In the data rows, 128 means zero.
Some points, each followed by its number:
[135  93 150 159   0 108 143 159 218 116 115 198 139  34 134 149 148] 0
[127 140  93 186  18  81 156 126 185 144 123 100 142  83 111 172 211] 1
[121 125 138 180  38  69 191 141 167 134  85 149 116 117  98 162 190] 2
[107  95 125 186  46 105 159 175 154 157 108 104 122  86  80 170 226] 3
[131 120 152 196  25  83 169 162 187 131 121 113 125  60 110 114 188] 4
[124 125 121 190   3  86 156 162 195 139 120 107 129  89  95 171 187] 5
[130 135 149 181  31  89 182 131 182 116 116 126 112  72  91 167 200] 6
[141  82 101 143 109 123 128 120 163 110 177  92 172  69 124 132 221] 7
[112 137 113 189  34  92 165 158 154 128 117  91  96 131 101 181 204] 8
[148 116 112 179  54  96 142 147 146 107 127 137 122 126  83 180 185] 9
[154 125 126 145  86  88 138 144 102 118  97 141 110 103 105 180 213] 10
[118 139 116 180  49  96 144 126 144 108 136 109 124 109  98 212 201] 11
[131 132 133 149  49  98 134 113 125 111 133 108 137 123 107 224 186] 12
[114 144 107 176  57  88 111 119 107 117  90 165 154 118 118 212 191] 13
[151 143 159 179  77 152 144 119 143 105  53  97 140  82  66 219 127] 14
[141 134 117 181  73 109  96 108 115 110 105 130 140 104 113 221 180] 15
[146 139 112 170  72 104  97  96  97 124 119 110 144 162 117 195 167] 16
[148 118 130 141 112 110 130  87 128 100 110 123 145 135 125 222 138] 17
[ 92 126 102 141 139 179  88  91 179 115 152 150  72 105 150 101 244] 18
New points follow, each followed by the numbers of its two nearest points above, nearest first.
[169 129  72 137 142 166 143  97 119  87 148  87 106 150 167 129 112] >> 17 16
[151 145  92 193 103 132  98  96  91  98 112 119 127 169 114 176 156] >> 16 15
[ 95  97 144  96 249 149 123 150  83 149 138 128 149 147 159  76  37] >> 17 16
[149 148 120  74 214 108 184 138 189  89 102 124  95 130  94 146 119] >> 17 10
[ 82 123 175 119 218 130 131 146  50 157 158 119 113 139 163  84  42] >> 17 16
[ 95 139 152  87 215 167 102 157  28 152 155  52 170 140 147  95  42] >> 17 16
[113 116 158  88 240 141 124 111  51 148 139 125 126 151 170  93  59] >> 17 16
[127 118 116 194  32  96 171 113 165 120 129 123 137 107  89 190 200] >> 11 9
[109 130 100 166  50  75 141 113 151 124 117 157 152 112 138 164 224] >> 13 1
[110 133 139 104 242 150 110 113  69 106 152 165 105 132 168 114  61] >> 17 18
[125 107 121 154  43 113 100 131 165 138 189 130 146 129  63 164 204] >> 9 11
[ 95 172 136  95 175 174 139 126 132 165 109  63 107 169 186  63  11] >> 17 16
[ 61 124  78 178   9 148 180 146 135 153  56 224 128  60 114 238 182] >> 13 2
[148 106  91 103 143 157  66 173 117  98 178 201 113 108 157 132  66] >> 17 16
[120 123  78 133  78  61 127 183 173 171 102 114 175  93 123 124 202] >> 1 3
[ 83 130 159  89 218 174 124 157  16 160 120 103 148 153 165  58  44] >> 17 16
[129 125 109 151  29  62 167 146 217 139 140 114 124 112 116 169 175] >> 5 1
[ 89 125 145  93 235 152 151 135  90 141 176 127 158 111 166  43  21] >> 17 7
[ 88 138 178 108 246 153 139 143  41 177  71 102 126 131 155  68  53] >> 17 16
[102 124 157  47  82 242 128 130 147  92  75 128 143 149 179 107  94] >> 17 18
[145 138 125 132 104 115  63 142 182 108 153 110 154  49  84 171 200] >> 7 15
[137 132 109 130   0  79 210 159 225 135 138 110 130 127 106 112 179] >> 5 4
[126  86 145 118 217 215 133 159 170 170  63 115 164  21 131  26  66] >> 7 18
[164 152 157 136 119  95  57 110 133 143  91 173 172 108 104 135  94] >> 17 16
[165 109 126 135 222 166  96 124  67 103 116 104 124 138 134  90 118] >> 17 16
[105 127 139  84   0 129 185 137  32 210 114 114 137 151  97 182 204] >> 12 10
[130 171 140 123  25  72 188 110 126 149 107 140  98 152 125 158 164] >> 2 8
[148 101 113 109 102 116 134 115 158  96 119 157 109 153 112 210 181] >> 17 12
[132 126 167  82 210 159  92 163 112 140  86 109 126 165 135 109  17] >> 17 16
[138 131 122  45 220 178 155 118 107 157 147 106 102 166 153  76  21] >> 17 18
[ 81 130 175  80 225 161 142 127  96 142 148 101 141 152 163  47  47] >> 17 18
[141 106 120 101 248 170  80 154 147 128 121 134 136 138 127  29  85] >> 18 7
[150 147 106 118 176 162  33 116 137  91  83 169 149 160 145 112  97] >> 17 16
